Named turns come first, each shown by rows before and after it. Which turns, in which order, take the first row of each pair that follows to the second? Write the first one first, as in the answered first pair.
turn J731:
[ -2  -7  34 -30 -11  -7  30  31 -25 -16  -3 -14 -33 -23  -4  -7   7 -32
   2  -6   6] -> [ -2  18  23   5 -21  -4   5  17 -22 -22  -3 -22 -49   3   0 -16  -1 -38
  19 -12  17]
[ -1  12  10 -24  11 -15  10 -13   2  -4   5  -2  17 -17   4  14   7  -4
  14 -10 -19] -> [ -4  30   6  -7   9 -12 -11 -20  -1  -5   1  -9   2   6   7  16   4 -16
  22  -4 -15]
[ 66 -24 -25 -20  -6 -20 -15 -20  57  -6  23 -20  17   5 -15 -18 -34  11
  -9  17   8] -> [ 65 -23 -21 -37   0 -15 -16 -19  56   0  13 -24  14  12 -14  -7 -31  -5
 -17  34  -1]
turn J748:
[-37   6  -6  47  43  51 -15  23 -19 -36 -12  42  47 -18  15  40  52  74
  -6  -4 -43] -> [  0 -40   9 -39  42  53  11  21   9  -9 -17  20  60 -49   2  45  31  43
 -50  44 -54]
[-52  26  -2  77   2   5  -4   5  -3 -24  -5  51  17 -13  11   6  58  73
  42 -64   2] -> [-40  -5  11   3  37  24  11  19   6 -10 -20  68  48 -38  13  41  75  71
  -7 -13 -44]
[ 20  40 -28  25  15  34 -41 -21   2 -22  -2   0 -23  45   7   8  11 -36
  18   4  15] -> [ 14  38 -26  11  33  46 -39 -13   1 -21 -10  15 -12  38  10  26  24 -27
   7  17  -7]
turn J437:
[-11 -11  18  -1 -15  -4  44   6  -7   4   2   1   0 -36   5  -7   1   9
  17 -41  28] -> [-19 -11  17  -3   2   5  41   8  -8  -4  -4  19  16 -38  13   4  17  23
  12 -37  12]
[ 11  -4  -7  19 -13  -1  -7 -10   9  -7  16 -16  -1   7   2 -21 -25   3
  12 -11  18] -> [  7  -9 -15  18   9  10  -9  -4  12 -13  13   6  21   0   7  -8  -5  31
   1  -7  -7]
[ 19   3 -11  -3  17  22 -24  -9  21  -4   2 -15   7  23   5  -4 -26   3
 -16  29   3] -> [ 14   5 -12  -2  20  23 -25  -9  19  -2  -3 -14   8  26   6   2 -23   3
 -16  29  -2]
Now pairs of rows:
Between the rows of a pair lie two turns.
[  1  -2  14  14   7 -37  18  10 -13   1  18  -3  13 -26   0  -3  30  28
  20 -60  12] -> [ 17  -7  33 -35  -4 -42  23  10 -11  23   0 -37 -15 -16  -3   7  10 -35
   3 -17  12] -> J731 J437
[-36  33   5  71  17 -18   0   7 -26 -17   2  14 -28  17  -3   3  34   1
  32 -41  17] -> [-32  24  26   0  35  -9   6  22 -37   2 -24  11 -36  16  -1  42  48 -44
   0  10 -16] -> J731 J731
[ 17 -20  18 -31  -6 -21  -7  10   1   8   4  -2 -14 -16 -18 -50 -39   0
  33   0  34] -> [ -1  -7   4   7  18  -8 -17  15  -6 -11   8  35  10 -16  -7 -44 -12  53
  39 -21  14] -> J748 J437
[ -4   8  -6  17  -1  24  -5  -5 -15 -17 -10  42  11  46  29  18   4  21
  -6 -44  -5] -> [  4  11  -8   8   4  31 -13  -7  -8 -14 -17  41  10  52  33  24   2  13
 -19 -24 -17] -> J748 J731
[ 24   3 -13  15 -11  15 -17 -13  38  -1   2 -24   2  11 -13 -15 -45  -6
  10   1  13] -> [ 27  -4   2 -23  -2  18  -5  -5  32  11 -10 -22   2   4 -14   2 -38 -27
 -12  26  -5] -> J731 J731
[ 49 -14 -12  10   8  18 -10  -3  48 -10  -3   7  31   5 -26  -9  12  60
 -31 -11 -23] -> [ 66 -13   0 -23  -7  15 -15 -11  54   9 -14 -25   5  21 -31  -4 -10   6
 -41  22 -16] -> J731 J748
[-33   6  25 -15  28 -16   9  40 -55   8  -9   7   1  -3  -2  21  24 -27
  25 -22 -12] -> [-27   7  23   8   5 -30  11  31 -50   5   8  -8 -10  -2  -7  -3   6 -26
  41 -43  18] -> J437 J748
[ 11 -56  14 -76   2 -15  55  -8  -3   3  23  -4  30 -48 -18  -5  -3  31
 -16  -6 -16] -> [  7   6 -25  46 -26 -11 -16 -42   2 -22  34 -22  -8  22  -8 -43 -30  45
  41 -51  32] -> J731 J731
[-11 -26  -2 -18  20  14  13   1  10  17  -5  10  14 -18   6  21  12   9
 -27  19 -21] -> [ -5   6 -10  11  15  23 -24 -11  10  17 -14  -7 -12  25  13  21   0 -12
 -14  27 -15] -> J731 J748
[-14  -4   0   6  -6 -14  19  -2  -1  -6  18  10   7 -10  17   7   9  33
  23 -18   6] -> [ -3 -12  16 -35  -8 -12  17  -1   0  10   5  -9  -8  -4  14  25   3 -12
   3  17   0] -> J731 J748
[-24 -18  50 -82 -12   4  30   4 -29  24  -3 -21 -21  -6 -21   2  16 -63
   3   9  17] -> [-47  20  37  -5 -29  -8  11  -3 -45   4   5 -22 -43  24 -16 -18  19 -46
  44 -41  44] -> J748 J748
